In the data rows, the value 128 means zero.
Each row has a hidden score. How much does it go up from the first row of each pair to the second? 10 means little or no change, 20 a big rise and 0 a big fall. The score is a weighted sum of the row's numbers plus the product of two more (or one squared), each taken from its middle value.
[141 128 157  96 148 156 152 159 137 154]
[142 135 137 125 132 150 147 135 131 140] >> 6
[138 117 147 110 141 149 154 129 135 140]
[154 131 151 118 151 161 160 163 135 159] >> 7
[158 126 154  96 148 157 139 146 149 161]
[175 117 155  96 146 157 154 146 146 177] >> 14
[159 130 150  91 146 155 143 154 133 164]
[134 108 147 115 143 148 132 135 138 139] >> 12
[146 112 132 128 148 137 128 138 134 148]
[107 115 110 140 107 112 104 114 143 133] >> 5
[131 127 117 140 114 118 109 118 138 133]
[ 84 150  83 196  90  75  69 116 140 133] >> 10
[ 91 126 107 150 108 107  98 114 135 122]
[130 123 149 114 141 153 135 135 133 130] >> 10
[141 118 138 111 126 148 140 130 130 129]
[132 124 161 115 127 143 149 151 123 118] >> 13
[154 140 163  99 143 150 159 147 145 166]
[131 116 143 120 130 142 141 122 128 135] >> 10
[145 116 152  99 148 154 150 148 123 140]
[146 122 154 106 143 158 147 152 124 153] >> 7
[161 123 154 102 142 155 150 152 138 144]
[146 120 159 102 144 150 147 146 133 142] >> 12
[147 132 152 108 156 153 141 173 140 138]
[150 125 153  96 150 152 145 161 129 137] >> 10
[148 125 154  96 148 154 141 157 142 139]
[150 140 157 104 154 156 142 142 138 152] >> 8
[156 138 150 100 154 162 149 154 162 138]
[171 132 152  94 155 154 146 153 135 148] >> 5
[153 115 145  95 143 156 146 143 129 170]
[161 135 142 103 138 158 150 137 135 130] >> 7
[107 120 105 136 118 128 119 109 128 123]
[146 127 152  99 153 159 140 153 136 150] >> 8
[152 128 151  98 138 152 145 152 131 157]
[151 139 151 103 146 150 149 149 136 141] >> 12
[137 119 147 110 142 154 145 136 144 130]
[130 104 136 116 139 151 148 125 149 124] >> 12
[136 122 138 115 136 148 157 134 125 128]
[118 114 132 139 116 129 127 111 143 116] >> 9
[104 114 102 152 128 108 108 103 151 121]
[149 120 151 112 128 148 141 136 132 126] >> 3
[157 124 156 108 143 151 147 142 123 144]
[152 119 147  99 130 150 155 147 138 129] >> 12
[158 115 155  99 150 153 151 137 163 151]
[147 119 151 104 139 168 147 140 125 136] >> 6
[156 121 160  97 160 156 151 144 122 154]
[155 124 150 101 153 151 157 166 146 145] >> 10
[157 114 149  98 161 155 152 145 150 141]
[155 126 147 109 139 156 160 142 120 122] >> 6
[154 123 157 104 144 153 156 142 122 116]
[160 128 149 114 152 150 156 134 104 112] >> 10
[157 117 151 101 141 151 156 149 127 117]
[153 114 155 103 138 159 150 150 136 166] >> 8
[162 127 144 104 150 152 145 164 140 130]
[165 117 152 110 148 154 150 146 131 130] >> 10
[161 124 151  94 145 152 167 151 124 146]
[154 107 159  95 159 179 145 163 140 169] >> 3
[148 127 155  93 147 155 144 145 140 144]
[151 133 153 101 153 156 138 153 143 175] >> 7
[154 112 154  96 161 161 140 169 141 166]
[166 112 159  90 147 154 185 180 148 167] >> 19
[162 120 159  96 148 158 139 163 145 166]
[167 119 159  93 149 158 142 161 146 168] >> 11
[157 137 154  93 153 158 148 154 158 163]
[166 119 157  96 152 154 145 177 136 161] >> 11
[157 121 153  95 147 152 140 173 160 167]
[159 115 148  97 154 156 156 167 154 152] >> 13
[152 143 154 102 152 155 141 159 144 152]
[156 122 150  91 138 161 153 150 136 141] >> 10
[160 118 156  97 155 153 142 165 143 173]
[153 116 151  90 148 152 147 158 149 152] >> 10
[156 120 155  94 161 156 132 141 165 171]
[162 119 170  91 154 154 147 161 153 157] >> 10
[157 133 151  96 158 160 146 161 139 162]
[184 122 161  96 144 159 147 159 141 164] >> 8
[165 132 156  97 154 155 138 164 148 163]
[164 119 157  95 146 158 140 156 151 183] >> 11
[156 119 164 102 148 156 151 159 143 151]
[149 118 159  91 141 159 159 147 150 148] >> 13
[146 130 154 100 150 164 151 153 173 158]
[172 132 152  93 148 161 141 161 132 175] >> 1
[160 122 156  99 144 155 141 148 143 158]
[165 119 157  96 144 179 145 163 146 162] >> 6
[167 110 164 102 181 156 137 163 157 165]
[158 159 157 103 171 164 142 158 138 161] >> 3
[157 123 158  97 148 168 146 171 150 165]
[157 118 147  95 157 157 133 152 134 155] >> 12
[160 120 156 105 167 157 144 158 145 174]
[162 118 154 106 144 154 142 154 139 172] >> 6
[153 131 154  97 156 160 141 146 133 147]
[146 133 146  96 147 157 139 145 135 149] >> 11
[152 151 156  96 146 154 146 146 130 151]
[143 131 152 101 142 159 138 150 128 139] >> 10
[113 126 117 127 129 130 137 108 126 128]
[116 138 110 140 126 133 121 105 150 140] >> 8
[121 132 115 157 137 135 124 114 132 121]
[126 128 137 131 139 136 136 128 135 135] >> 13
[110 144 115 131 133 124 141 114 130 134]
[152 132 154  98 163 153 140 155 129 144] >> 4
[114 138 111 135 129 125 119 107 146 137]
[105 124  89 156 120 101  84 122 137 137] >> 8
[ 95 124  92 158 116 100  81 124 141 142]
[ 81 132  85 179  92  78  72 101 144 131] >> 9
[112 130 110 146 101  93  76 120 133 153]
[123 144 110 162 101  80  69 130 138 146] >> 12
[106 115 106 142 125 117  93 113 132 132]
[ 86 135  80 187  87  79  63 105 156 139] >> 6
[ 81 161  76 186  93  68  57 110 147 132]
[120 110 123 129 117 127 111 114 150 151] >> 12
[ 88 115  73 172 101  88  83 102 135 121]
[112 118  98 154 114 109  97  98 133 118] >> 7
[ 55 159  68 196  88  59  57  66 125 123]
[ 47 175  61 197  79  58  58  48 127  91] >> 19
